(in the rows, 128 means zero)
One turn moves each row of this set onto another row. After a few examples, where does it send each row asked below?
Nanol: [130 110 122 142 112 118 123  98 114 119 109 137 143 124 103 152 108 115
 173 135]
gisov: [158 149 109 129 136 136 104 154 102 141  94 116 120 142 118 139 125 115
 141 141]
mave: [167 134 105 143 125 143  98 140 106 133 106 114 122 152 133 142 131 103
 141 154]
Lig: [152 128 120 137 130 150 101 151  96 150 118 112 127 142 123 146 127 106
 129 144]
kesa: [161 147 110 149 127 135  98 133 106 137 113 116 116 143 129 137 133 107
 132 142]
vurim: [146 156 138 139 101 149 111 123 135 148 118 124 136 151 120 157 116 106
 135 172]
nas: [131 113 140 129 113 115 126 122 107 139 109 133 151 106  92 153 101 105
 157 140]
Zefed: [161 139 112 139 120 146 107 147 110 131 109 121 119 145 136 139 143 117
 137 147]
Vif: [167 150 112 135 127 134 103 151 106 140 100 117 120 139 125 138 131 107
 134 150]
fof: [150 138 112 135 126 149 108 148 106 133 109 122 118 146 131 139 141 129
 141 136]
fezu: [159 127 102 137 132 148  98 144 101 137 102 113 124 159 127 147 123 107
 147 150]
Voz: [162 136 121 140 123 145 102 150 102 144 116 115 124 138 131 142 135 104
 127 150]
Faka: [135  93 126 129 107 130 127 118 113 121 103 136 153 127 107 158 108 113
 176 149]
Gom: [121 136 103 122  97 104 109 131 112 131 112 107 133 128 127 144 129  97
 139 131]
geni: [124 128  97 117  93 112 112 136 115 122 106 111 135 137 135 146 134 104
 149 137]
Gaka: [134 110 148 128 121 119 119 127 120 131 109 125 147 102  97 148  99 108
 160 133]
tavu: [134 108 129 139 121 120 115 103 127 112 105 127 140 121 106 147 102 114
 177 129]
Gotav: [147 163 135 132 117 151 127 130 135 140 124 135 126 122 128 151 113  87
 155 164]
Kisi: [129 109 137 122 106 125 136 130 114 126 105 143 149 110 102 151 115 124
 166 139]
zite: [147 164 132 136 101 146 114 123 141 138 109 130 130 154 122 152 121 117
 143 167]
matat: [131 106 143 123 111 127 116 113 121 141  99 129 146 113  99 162 103 106
 165 123]
Devud: [137 123 122 129 119 106 123 113 112 127  91 135 145 117  91 150  97 108
 173 140]
Dek: [140 118 133 128 126 110 115 117 124 122  94 124 143 112  95 146  93 105
 172 135]
Fesos: [148 164 124 139 119 148 123 116 138 131 120 135 122 133 130 151 110  87
 165 163]
sur: [133 103 145 121 114 129 126 134 126 119 104 132 147 109 106 148 110 122
 170 136]
bot: [126 124  96 122  97 108 104 132 110 129 107 103 137 139 131 150 123  88
 146 142]
kobam: [151 157 129 137 103 145 108 122 135 143 108 124 136 158 119 157 110 103
 143 175]
Todut: [131 110 140 118 108 130 122 117 126 132  91 135 143 115 102 161 111 119
 173 122]
belo: [147 156 132 130 113 158 129 132 137 134 121 137 127 129 133 153 116  91
 162 168]
lemas: [151 166 133 131 104 143 113 129 138 144 103 127 134 151 117 153 113 110
 141 173]
nov: [126 131 102 110  96 108 111 148 111 132 102 107 138 129 127 148 127  94
 142 142]
relo: [136  91 135 130 115 132 118 119 125 115 105 128 149 124 111 153 105 113
 178 141]
Fubos: [150 166 129 135 121 146 124 124 135 138 118 133 125 127 124 152 106  82
 160 165]
Moza: [136 114 134 120 114 123 116 114 124 135  84 131 143 118  97 160 101 109
 175 126]
foloz: [145 166 134 142 103 142 110 116 137 144 116 127 131 150 118 153 117 110
 136 165]
povob: [121 121 107 120  92 116 110 139 109 132 118 106 139 132 133 150 131  95
 138 138]
kem: [149 143 109 148 134 139  98 130 101 140 117 115 116 145 123 140 129 113
 134 131]
sos: [134 100 135 122 109 132 115 113 123 134  92 130 147 123 104 165 103 107
 175 129]
Rosi: [131 109 135 129 111 126 116 103 125 132  97 132 140 119 103 161 107 114
 172 118]
Vel: [147 153 127 138 115 158 124 120 137 131 124 135 126 136 135 155 115  87
 166 167]

Gotav goes to belo
sur goes to relo
geni goes to bot
Now these:
Faka goes to Nanol
Rosi goes to Moza
gisov goes to Lig
kesa goes to Vif
kobam goes to foloz

One turn moves each row of this set onto another row. After a few examples, where does it send each row asked below?
Zini: [ 98 133 152 135 124 137 119 150 143 140 128 127 121 131 130 138 140 116
 143 143 132 106 156 132 124 136 107 138 135 130 128]
bebet: [129 117 129 109 100 120 135 143 125 128 138 140 121 133 112 127 136 108
 133 114 144 145 152 147 140 131 138 159 148 137 149]
fitu: [179 135 129 122 133 121 127 108 139 155 118 126 131 118 119 127 136 139
 141 125 125 131 110 127 116 129 135 107 133 124 129]
San: [149 115 128 124 117 122 105 120 137 105 139 127 135 119 119 111 127 130
 101 134 130 123 134 120 120 104 107 127  97 122 128]
Vifo: [151 116 110 132 121 139 126 106 142 114 142 116 122  93 120 115 139 126
 130 150 123 136 137 117 127 106 130 119 131 133 136]
Zeg: [171 134 120 122 138 116 140 122 134 147 109 125 123 112 125 124 129 138
 144 127 121 122 107 126 107 130 138 108 133 131 135]
Pag: [156 130 135 139 140 126 104 132 124 131 121 120 154 129 126 132 141 135
 111 111 126 123 127 113 114 147 123 134 104 119 151]
zep: [154 132 139 131 135 125  96 125 119 128 118 125 156 127 121 140 137 139
 113 105 124 132 135 112 127 140 122 137 109 110 146]
pumat: [123 121 139 106 100 121 139 163 130 128 142 141 120 129 123 140 151 108
 140 127 149 143 137 142 139 117 131 147 134 137 147]
gof: [165 136 129 120 133 116 139 131 124 155 116 133 121 117 125 116 139 133
 150 116 117 132 107 124 110 112 132  99 124 135 135]
zef: [100 129 145 140 125 136 120 148 141 151 125 118 128 139 130 137 137 123
 138 137 127 113 156 123 139 136 101 136 130 125 116]
Zusa: [159 135 109 111 128 128 137 106 144 119 126 118 116 115 100 123 119 122
 120 108 114 124 147 131 137 131 145 132 110 123 130]
poze: [156 128 106 114 132 121 139 118 142 106 127 123 115 106 107 134 126 124
 115 107 122 124 147 123 133 135 149 143 111 130 137]
pupe: [ 97 132 135 143 127 140 123 146 142 150 129 128 132 123 127 145 136 118
 139 144 126 119 157 126 130 144 106 141 131 133 126]
sofo: [121 124 124 104  96 122 139 149 127 130 134 148 120 135 121 140 144 111
 141 120 144 144 139 152 130 127 129 151 145 135 149]
sapaf: [107 144 126 125 118 101 130 157 126 139 120 144 114 124 124 115 122 130
 141 130 160 139 114 116 136 131 113 118 124 127 113]
zogam: [165 135 127 121 135 124 136 119 126 160 107 126 131 119 117 128 134 144
 150 123 115 128 111 125 111 119 135 105 126 124 133]
Vafot: [122 131 143 120  93 112 119 120 114 113 134 142 132 133 128 120 139 128
 109 143 150 134 143 135 144 105 139 119 148 133 132]
Nizat: [151 131 104 110 131 132 135 119 148 114 119 125 109 104 105 133 123 130
 124  99 119 128 147 122 139 124 147 136 117 117 136]
sobop: [114 145 134 126 114 100 135 152 123 139 117 136 105 135 127 112 131 131
 146 125 157 148 121 114 144 124 115 118 138 126 116]
rulo: [120 141 130 122 119 105 133 150 134 140 115 143 105 130 122 110 114 121
 136 126 152 137 107 122 137 125 113 107 129 131 109]
selo: [141 131 141 136 140 125  90 124 111 124 127 118 152 126 128 138 139 136
 119 114 125 117 135 113 131 144 120 129 104 117 140]
Viku: [161 132 126 134 139 127  97 127 130 137 128 115 155 130 122 122 133 135
 109 103 127 133 136 112 132 142 127 133 109 116 150]
tomu: [116 130 134 140 108 133 119 145 151 131 130 134 120 117 130  97 126 136
 115 140 151 115 142 118 136 104 128 111 148 117 120]
vikub: [126 120 135 110  93 128 145 148 128 130 136 133 117 138 120 144 148 110
 140 124 138 145 145 147 147 126 126 151 144 129 142]
tonev: [154 126 118 116 126 133 133 125 148 110 131 125 100  98 109 134 122 128
 127 107 122 125 155 133 137 126 148 145 122 119 145]
totel: [105 126 141 148 134 141 115 138 140 156 135 124 137 130 120 144 147 121
 132 146 130 117 145 125 139 146 106 130 129 129 131]
bivav: [155 118 127 130 120 124 108 111 120 130 128 120 132 131 130  94 130 139
 131 134 130 135 134 128  97 103 123 121 131 138 155]
perol: [103 148 136 126 123 100 131 158 118 131 121 133 110 121 129 111 126 121
 146 138 151 138 126 113 143 127 118 117 132 134 122]
feva: [116 122 142 138  98 151 136 136 130 144 137 128 143 135 125 117 143 116
 115 144 128 125 151 131 128  99 133 115 127 143 133]

zef goes to poze
tonev goes to rulo
Now these:
fitu goes to Zini
tomu goes to San
zogam goes to pupe

